[130 117 122 127 117 126 112 118] : M
[123 117  83  66  76  96  78  67] : H
[122 117 122 119 117 126 112 118] : E
common H E:  -> [117]
common E H:  -> [117]
common M H:  -> [117]
find: [123 117  83  66  76  96  78  67] -> H

[179 174 177 128 132 129 173 126 171 173 128 124 177 129 179 128 180 175
 170 125 130 125 170 123 131 132 178 132 131 126 133 127 175 128] = L
[179 174 177 128 132 129 173 126 174 173 128 124 177 129 179 128 180 175
 174 125 130 124 170 174 131 132 178 132 131 126 133 127 175 128] = Y
[175 128 178 124 122 125 123 128 178 172 127 130 175 175 128 177 172 126
 177 122 124 175 174 171 126 127 130 179 173 124 124 122 177 180] = C
[174 128 178 125 131 127 177 123 132 130 123 132 132 174 131 124 126 180
 130 132 130 126 174 122 131 173 125 131 132 132 126 133 175 125] = Q
[176 131 175 171 128 131 133 130 122 129 177 127 126 165 130 169 175 131
 133 124 127 179 129 124 130 122 133 128 129 122 123 169 175 168] = F
[126 122 173 126 133 176 125 131 130 130 125 179 180 165 127 129 175 128
 171 135 126 132 170 124 125 128 175 172 127 122 124 133 124 181] = B
[123 177 180 128 128 132 172 126 126 174 128 125 127 178 177 179 128 174
 123 132 131 176 127 128 130 130 128 131 129 129 130 132 179 177] = W
find: [176 131 175 171 128 131 133 130 122 129 177 127 126 165 130 169 175 131
 133 124 127 179 129 124 130 122 133 128 129 122 123 169 175 168] -> F
find: [179 174 177 128 132 129 173 126 171 173 128 124 177 129 179 128 180 175
 170 125 130 125 170 123 131 132 178 132 131 126 133 127 175 128] -> L
find: [174 128 178 125 131 127 177 123 132 130 123 132 132 174 131 124 126 180
 130 132 130 126 174 122 131 173 125 131 132 132 126 133 175 125] -> Q

[153 133 119 152 116 123 138 130 124] = V
[114 115 115  91 115 114 143 117 103] = A
[137 143 144 151 147 177 161  91 123] = U
[191 186 118 145 129 140  84 129 143] = Z
common U V:  -> [123]
common V U:  -> [123]
common Z A:  -> [143]
common U Z:  -> [143]

[160 120 136 110 122 174 120 128 123 146 171 148 152 110 146 111 100 156
 154 129 112 114 117 129 116 124 159 159 141 151 147 108 140] -> S
[128 104 138 103 111 132 111 127 130 129 143 127 150 155 152 102 110 154
 131 135 101 117 124 111 128 119 154 156 144 123 131 119 125] -> R
[144 122 121 117 140 115 103 135 122 144  96 143 118  96 134 110 140  95
 115 116 151 118 135 118 117 134  89  90 106 133 141 161 115] -> T
[121 129  73 137 136 120 146 119  89  96 105 115  84  83  98 147 122 100
 107  84 133 146  76 133 107  91  92 101  96 107  88 113 141] -> K
[157 137  83 132 137 162 140 116  78 120 135 141 104 107 118 142  95 110
 129  88 130 126  73 139  94  93 109 107  95 100 114 106 121] -> X
[136 123 115 140 138  96 133 126  97 154  93 133 147 115 140 121 134 116
  89  88 128 140  91 123 124  96  90 108 108 105 151 131 148] -> G
find: [128 104 138 103 111 132 111 127 130 129 143 127 150 155 152 102 110 154
 131 135 101 117 124 111 128 119 154 156 144 123 131 119 125] -> R
find: [144 122 121 117 140 115 103 135 122 144  96 143 118  96 134 110 140  95
 115 116 151 118 135 118 117 134  89  90 106 133 141 161 115] -> T
find: [121 129  73 137 136 120 146 119  89  96 105 115  84  83  98 147 122 100
 107  84 133 146  76 133 107  91  92 101  96 107  88 113 141] -> K
find: [136 123 115 140 138  96 133 126  97 154  93 133 147 115 140 121 134 116
  89  88 128 140  91 123 124  96  90 108 108 105 151 131 148] -> G
find: [157 137  83 132 137 162 140 116  78 120 135 141 104 107 118 142  95 110
 129  88 130 126  73 139  94  93 109 107  95 100 114 106 121] -> X

[118 143 129 163 141 143 150 110 103 112 125 136 143 154 118 124 139 135
 122 140 139 108 125 128 149 142 122  93 106 133 133 114 130 159  91 115
 137 125 103 144  97 166 129 150 109 103 109 158 116 152 162 138 132 151
 152 117 117 142 144 120 140] -> J
[135 103 145 121 111 123  91 133 119 131 154 141 124 168 128 112 148 142
  92 122 131 139 146 155 113 121 115 121 126 136 122 121 113 132 103 145
 121 115 129 140 120  74 121 102 118 125 131 141 126 118 118 131 136 118
  99 117 117 100 124 136 152] -> D
[127 122 103 130 116 143 140 132 122 144 139 137 115 139 139 127 133 137
 158 125 140  98 151 124 102 118 130 124 133 132 129 113 154  99 118 117
 125 132 135 144 116 113 125 153 142 117 150 117 137 134 140 117 103 123
 116 108 127 150 135 119 167] -> P
find: [127 122 103 130 116 143 140 132 122 144 139 137 115 139 139 127 133 137
 158 125 140  98 151 124 102 118 130 124 133 132 129 113 154  99 118 117
 125 132 135 144 116 113 125 153 142 117 150 117 137 134 140 117 103 123
 116 108 127 150 135 119 167] -> P
find: [118 143 129 163 141 143 150 110 103 112 125 136 143 154 118 124 139 135
 122 140 139 108 125 128 149 142 122  93 106 133 133 114 130 159  91 115
 137 125 103 144  97 166 129 150 109 103 109 158 116 152 162 138 132 151
 152 117 117 142 144 120 140] -> J
find: [135 103 145 121 111 123  91 133 119 131 154 141 124 168 128 112 148 142
  92 122 131 139 146 155 113 121 115 121 126 136 122 121 113 132 103 145
 121 115 129 140 120  74 121 102 118 125 131 141 126 118 118 131 136 118
  99 117 117 100 124 136 152] -> D

[112  94  96  96 120] = Gofuf
[ 95  97 178  96 112] = dedot
[117 177 128 135 135] = roze
[ 97 177 178 116 149] = nunet
[134 152 160  96 113] = tolun
find: [ 95  97 178  96 112] -> dedot
common tolun dedot:  -> [96]
common roze nunet:  -> [177]
find: [134 152 160  96 113] -> tolun
common tolun Gofuf:  -> [96]

[136 150 123  89  96 144 156 159 117] = peku
[119 113 121 141 109 121 118 136 142] = zak
[129  95 158 151 183 156 163  83 145] = Luv
[136 133 127 132 127 150 137 130 127] = zaz
[109 115 150 145 141 140 115 105 154] = kot
[142 166  89 106 120  73  91 129 106] = zize
[144 102 120 144 149 145 151 141  70] = zimi
[129 157 104 111 140 101 118 119  84] = Turu
[129 148 122 118 126 133 123 129 116] = Biz
[128  70 123 174 162 117 137 104 145] = Guzov
[140  84 140 142 125 142 180 136  90] = fekan
common zize Turu:  -> [129]
common kot Guzov:  -> [145]

[154 141 137 142]  Gib
[141 149 110 114]  mevo
[148 128 126 145]  kegen
[114 115 115 122]  Luros
[141 156 136 105]  fafo
[142 160 110 154]  pufig
[115 139 143 128]  Gazit
[126 137 170 147]  puti
[148 160 183 145]  Rif
[154 154  88 127]  bise
[151 129 123 128]  Luruk
common Luruk kegen:  -> [128]
common pufig bise:  -> [154]
common mevo Gib:  -> [141]
common Gazit Luros:  -> [115]
common pufig mevo:  -> [110]

[131 131 153 167 103 136  97 144 133 105  79 119 111 175 113 102 133 100
 100 121] : raz
[120 119 146 145  75 135 114 138 116 114 105  96  81 137  91  68 124  86
  66 107] : finur
[116 130 109  93  70 132 154 125 140 147 149 112  82 105 101  74 138 101
  72  98] : Kur
[ 96 100 100  88 154 106 106 105  97  95  79 134 162 110 152 158 121 149
 155 162] : Mis
[100 117  95 104 179  94 105 113 119 105  76  65 161 130 141 114 132 132
 189 125] : bogug
[143 110 126  71 102 148 140 138 117 131 131 118 115  91 126 106 147  66
 100 128] : gerir
find: [ 96 100 100  88 154 106 106 105  97  95  79 134 162 110 152 158 121 149
 155 162] -> Mis
common raz Kur:  -> [105]
find: [116 130 109  93  70 132 154 125 140 147 149 112  82 105 101  74 138 101
  72  98] -> Kur
find: [131 131 153 167 103 136  97 144 133 105  79 119 111 175 113 102 133 100
 100 121] -> raz

[142 118 131 140 106 132 126 112 134 142 144]  Dum
[127 133 146 126 133 105 128 137 141 107 155]  rutun
[130 129 135 131 126 119 130 121 129 139 141]  Mopi
[142 124 109 133 122 150 127 117 114 151 141]  Tuza
common Dum rutun:  -> [126]
common Tuza Dum:  -> [142]
find: [142 118 131 140 106 132 126 112 134 142 144] -> Dum

[130 144 142 100] -> mevet
[106  99 130 144] -> Lofi
[ 69 131 101 144] -> mivuk
[144 142 143 116] -> rut
[145 158  91 100] -> Papep
common mevet Papep:  -> [100]
find: [ 69 131 101 144] -> mivuk
common rut Lofi:  -> [144]
common Lofi rut:  -> [144]
common Papep mevet:  -> [100]

[ 93 103 137 149 166 116 136 156 136 115 125  88 141 167  84 101 134  97
  97 101 134 126 115 139  98 119 105 123 137 110] -> Kela
[141 148 129 121  95 129 117 138 112 133 123 126 124 103 156 130 130 146
 140 145 102 105 125 104 117 115 124 129 120 113] -> mot
[155 144 144 142 136 100 138 106 146 136 105 157  84 128 119 128 111 108
 103 128 157 139 129 113 138 141 148 108 134 148] -> bep
[139 162 109 107 124 136 125 115 122 156 124 118 110  95 157 147 115 134
 124 159 121  85 132 100 131 146 111 122 113  98] -> tunid
[127 134 117 112 115 119 109 134 111 117 128 130 127 126 138 136 113 141
 143 134 117 120 140 127 128 112 123 127 113 127] -> vab
[105 114 106 120 106 164 140 115 106 117 167 102 133 116 118 134 154 103
 125 100  99 117 108 147  95 130  84 133 136  97] -> met
[ 93 103 137 149 166 116 136 156 136 115 125  88 141 167  84 101 134  97
  97 101 107 126 115 139  98 119 105 123 137 110] -> Takop
[127 105 138 129 129 102 110 133 132 108 105 146 137 142 116 104 114 142
 138 116 137 147 143 130 126 102 152 111 128 148] -> savi
[110 113 125 133 137 132 133 132 127 120 136 111 135 140 109 122 135 113
 118 116 126 137 111 140 132 131 120 143 126 131] -> Kuda
[123 131 120 121 124 145 132 123 128 146 126 107 133 105 133 123 136 130
 122 138 116 102 116 111 119 138 115 127 127 100] -> ziko
find: [ 93 103 137 149 166 116 136 156 136 115 125  88 141 167  84 101 134  97
  97 101 107 126 115 139  98 119 105 123 137 110] -> Takop
find: [ 93 103 137 149 166 116 136 156 136 115 125  88 141 167  84 101 134  97
  97 101 134 126 115 139  98 119 105 123 137 110] -> Kela

[145 146 145  96 153 141  99 131] = muge
[140 147 145 144 137 100 153 160] = galiz
[140 140 145  96 159 114 117 139] = Bebal
find: [145 146 145  96 153 141  99 131] -> muge

[125 109 155  86 114 103 155 111 107 109 114 111 100 141 108 104  93 121
 127] -> sipob
[102 135  82 100 100 113 127 136 114 136 127  95 102 124 134 105 120 118
 115] -> migup
[107 122 171  82  99  91 175 126  93 122 124 126  95 164 120  78  96 143
 130] -> Nefa
[118 112 108 102 110 145 102 109 135 112  99 102 108 106 115 138 127 105
 128] -> Lom
[163  99  91 156 107 109  96 112 112 115  98 100  98  80 113 141  99  96
  84] -> zit
[ 94 102 128  88  86 109 129 106 115 121 122 109  76  98 101  96  87 124
 114] -> pite
[ 94 102 128  88  86 109 129 106 115 104 122 109  76 137 101  96  87 124
 114] -> bezo
[107 122 171  82  99  91 175 105  93 122 124 126  95 164 120  78 120 143
 130] -> gabi
find: [107 122 171  82  99  91 175 105  93 122 124 126  95 164 120  78 120 143
 130] -> gabi
find: [ 94 102 128  88  86 109 129 106 115 104 122 109  76 137 101  96  87 124
 114] -> bezo
find: [ 94 102 128  88  86 109 129 106 115 121 122 109  76  98 101  96  87 124
 114] -> pite

[132 132 120  96  82 105 119 159 101 113] = Rulos
[142 113 125 110 108 137 112 184 124 136] = nuzi
[122 128 119 102 124  95 123 142 103 110] = nek
[142 124 125 110 108 137 125 184 124 136] = liloz
[106 122 122 105 100 103 113  96  90 109] = bubeb
[108 106 122 114 119 117 111 104 103 120] = vibel
[126 104 121 107  92 113 124 165 102 127] = Devid
common Rulos nuzi:  -> [113]
common Devid liloz:  -> [124]
common bubeb Devid:  -> [113]

[113 148 143 126 135 133]  das
[147 124 124 127 110 152]  fot
[135 117  86 126 143 103]  bagiz
[155 137 142 139 131 139]  pefu
[122 113 143 126 122 126]  Nalu
[140 164 125 122 115 111]  seto
[135 117  86 126 128 120]  miri
[145 129 182 123 128 135]  sito
[110 148 165 124 109 140]  lumap
[139 149 179 116 129 130]  Gibis
[108 114 146 151 102 155]  muv
[126 141 165 140 121 114]  sivid
common muv sivid:  -> [114]
common Nalu seto:  -> [122]
find: [147 124 124 127 110 152] -> fot
common Gibis sito:  -> [129]

[131 122 126 128 129 116 127 129 143 140 133 120 122 119 122 121 120 124
 124 138 126 120 141 141 134 122 123 120 126 124 136 126 139 110 123 120
 130 128 124 111 126 139 122 124 127 128 135 135 141 117 141] = vona
[136 125 100 127 122 125 139 127 151 129 112 131 134 103 102 119 116 118
 115 147 134 120 151 139 148 146 154 124 135 108 137 128 167 109 134 117
 128 159 129 105 152 153 113 132 128 111 154 161 136 129 151] = vaz
[135 127 122 105 110 136 160 105 101 135 121 140 133  87 100 120  99 128
 131 159 141 156 149 151 156 143 146 119 119  96 132 143 160 128 113 148
 135 136 132 134 112 182 121 134 130  71 149 143 155 145 177] = Laz
[124 152 108 128  97 123 127 125 145 148 132 140 125 114 115 107 101 115
 114 151 140 121 158 122 137 144 134 135 134 116 156 129 147 117 110 130
 133 121 111 101 140 144 126 135 111 119 147 133 112 124 142] = vevib
[153 136 120 114 102 143 153 117 103 108 116 142 144 110  94 119  97 134
 118 149 135 137 141 131 146 149 164 118 126  92 121 147 149 127 113 146
 127 137 128 126 116 176 134 139 126  89 159 141 136 146 162] = sak
[139 130 125 115 121 139 169  95 106 115 111 170 133 116  89 132 109 140
 133 145 136 157 130 102 150 164 147 121 138 121 138 144 136 141 118 153
 137 132 136 127 122 163 120 126 131 119 147 118 133 140 149] = ven
[130 103 115 111 136 127 141 116 122 122 119 131 129  85 112 127 115 126
 134 138 135 147 142 162 154 129 142 108 122 115 131 125 167 113 130 133
 132 156 122 123 131 160 113 129 142  86 138 165 164 129 162] = rarof
[149 135 111 106 112 145 178 102 109 115 121 176 136 104  76 123  99 129
 123 165 153 145 151 112 149 172 161 120 133 106 133 150 146 133 118 167
 129 140 143 118 128 182 131 140 132 111 160 132 134 133 135] = daz
[132 138 134 112 116 135 180  96 106 157 106 144 128  96  98 121 114 140
 140 166 147 166 139 132 128 153 131 146 119 100 136 146 147 144 121 147
 145 134 147 153 113 175 115 128 127  93 146 129 128 147 164] = pil
[136  92 116 109 166 129 144 134 136 111 144 145 135 109 114 122 130 125
 125 135 158 127 146 159 144 141 140 107 134 128 124 115 148 122 140 137
 123 171 129 121 148 146 131 131 163 127 126 180 155 102 135] = puril
[131 135 136 109 119 136 166  98 107 140 110 158 125  97 108 119 109 141
 142 153 151 168 131 125 141 149 120 142 119 118 144 138 138 140 115 160
 145 128 145 144 113 161 122 132 127 103 139 134 122 137 150] = beko
find: [132 138 134 112 116 135 180  96 106 157 106 144 128  96  98 121 114 140
 140 166 147 166 139 132 128 153 131 146 119 100 136 146 147 144 121 147
 145 134 147 153 113 175 115 128 127  93 146 129 128 147 164] -> pil
find: [135 127 122 105 110 136 160 105 101 135 121 140 133  87 100 120  99 128
 131 159 141 156 149 151 156 143 146 119 119  96 132 143 160 128 113 148
 135 136 132 134 112 182 121 134 130  71 149 143 155 145 177] -> Laz
find: [131 135 136 109 119 136 166  98 107 140 110 158 125  97 108 119 109 141
 142 153 151 168 131 125 141 149 120 142 119 118 144 138 138 140 115 160
 145 128 145 144 113 161 122 132 127 103 139 134 122 137 150] -> beko

[102 107 132 124 118 125 149 170] -> neta
[130 123 124 142 115 124 125  87] -> Givir
[130 123 124 142 142  82 134 143] -> Madad
common neta Madad:  -> [124]
find: [130 123 124 142 142  82 134 143] -> Madad
find: [102 107 132 124 118 125 149 170] -> neta
common Madad neta:  -> [124]
find: [130 123 124 142 115 124 125  87] -> Givir

[129 138 139 113 119 129 121 129 129 128 140 128 134 128 129 127] : Napam
[124 104 110 139 116 127 114 128 128 103 123 133 130 128 139 128] : koro
[152 142 142 104 130 130 160 113 146 129 136 108 127 127 123 128] : medi
[123 123 133 114 112 129 120 123 124 128 141 131 138 128 134 127] : led
[122 157 128 136 157 129 147 142 124 125 113 103 104 129 113 129] : Setev
[152 142 142 104 130 130 160 139 124 129 136 108 123 127 123 128] : til
[163 149 139 106 131 130 153 122 134 128 136 103 122 128 122 128] : Dizu
find: [122 157 128 136 157 129 147 142 124 125 113 103 104 129 113 129] -> Setev
find: [123 123 133 114 112 129 120 123 124 128 141 131 138 128 134 127] -> led
find: [124 104 110 139 116 127 114 128 128 103 123 133 130 128 139 128] -> koro
find: [152 142 142 104 130 130 160 139 124 129 136 108 123 127 123 128] -> til
find: [129 138 139 113 119 129 121 129 129 128 140 128 134 128 129 127] -> Napam

[ 78 125 150  79]  duber
[113 144 118  78]  gutez
[190  78 151 112]  Vog
common Vog duber:  -> [78]
common duber gutez:  -> [78]
common gutez Vog:  -> [78]
common gutez duber:  -> [78]
common Vog gutez:  -> [78]

[126 128 144  78 118 106 133 128 127 128 116 138 107 119 140 106 116 114
 119 132 111 120 135 101 116 126 128 115 125 139 126 126 132 134]  buf
[161 120 150 139 133 109 119 127 127 126 143 136 131 122 128 128 145 143
 127 121 122 146 124 104 141 133 122 138 144 113 121 120 131 129]  Bidi
[161 120 150 139 133 109 119 104 127 126 143 136 131 122 128 128 145 143
 127 121 122 146 124 139 141 133 122 138 144 113 121 120 131 129]  Lil
find: [161 120 150 139 133 109 119 104 127 126 143 136 131 122 128 128 145 143
 127 121 122 146 124 139 141 133 122 138 144 113 121 120 131 129] -> Lil
find: [126 128 144  78 118 106 133 128 127 128 116 138 107 119 140 106 116 114
 119 132 111 120 135 101 116 126 128 115 125 139 126 126 132 134] -> buf

[129 128 127 130 130 128 146 128 136 120 125 105 128 129  99 138] = kive
[128 126 128 137 122 128 100 124 123 119 124 157 128 127 102 128] = nevar
[128 130 128 134 124 127  87 129 137 163 133 146 128 128 142 129] = Viti
[128 133 128 111 122 128 113 124 121 111 128 154 128 127 102 137] = ritef
[129 129 128 141 132 128 107 119 119 119 134 133 129 129 100 128] = vatod
[128 130 128 142 124 127  87 129 137 163 133 146 133 127 142 129] = Mem
[128 129 128 127 128 128  92 132 121 146 134 111 127 129 149 131] = taz
[128 128 136 106 122 128 100 124 123 119 124 157 128 127 148 127] = reful
[128 133 136 111 122 128 113 124 121 111 128 154 128 127 144 124] = Dav
find: [128 133 128 111 122 128 113 124 121 111 128 154 128 127 102 137] -> ritef
find: [128 126 128 137 122 128 100 124 123 119 124 157 128 127 102 128] -> nevar
find: [128 128 136 106 122 128 100 124 123 119 124 157 128 127 148 127] -> reful
find: [128 130 128 134 124 127  87 129 137 163 133 146 128 128 142 129] -> Viti
find: [129 128 127 130 130 128 146 128 136 120 125 105 128 129  99 138] -> kive

[104 137 141  99  95 148 106 118 106 146 108 102  93 144 101 156 150  98
 104 155 156 103 177  98 135 120 107 152 146 149  98] : les
[104 100 140 156 154 147 153 159 111 118 156  90 105 155 103 108 119 129
 104 106  96 155 108 154 101 156 111 165 145 148 171] : notu
[126 115 105 102 100  83  90 146 161 146 107 150 115 130 124 164 150 106
 138 187 150  88 162 102 113 145 161 128  88  95 121] : Mor
find: [104 100 140 156 154 147 153 159 111 118 156  90 105 155 103 108 119 129
 104 106  96 155 108 154 101 156 111 165 145 148 171] -> notu
find: [126 115 105 102 100  83  90 146 161 146 107 150 115 130 124 164 150 106
 138 187 150  88 162 102 113 145 161 128  88  95 121] -> Mor

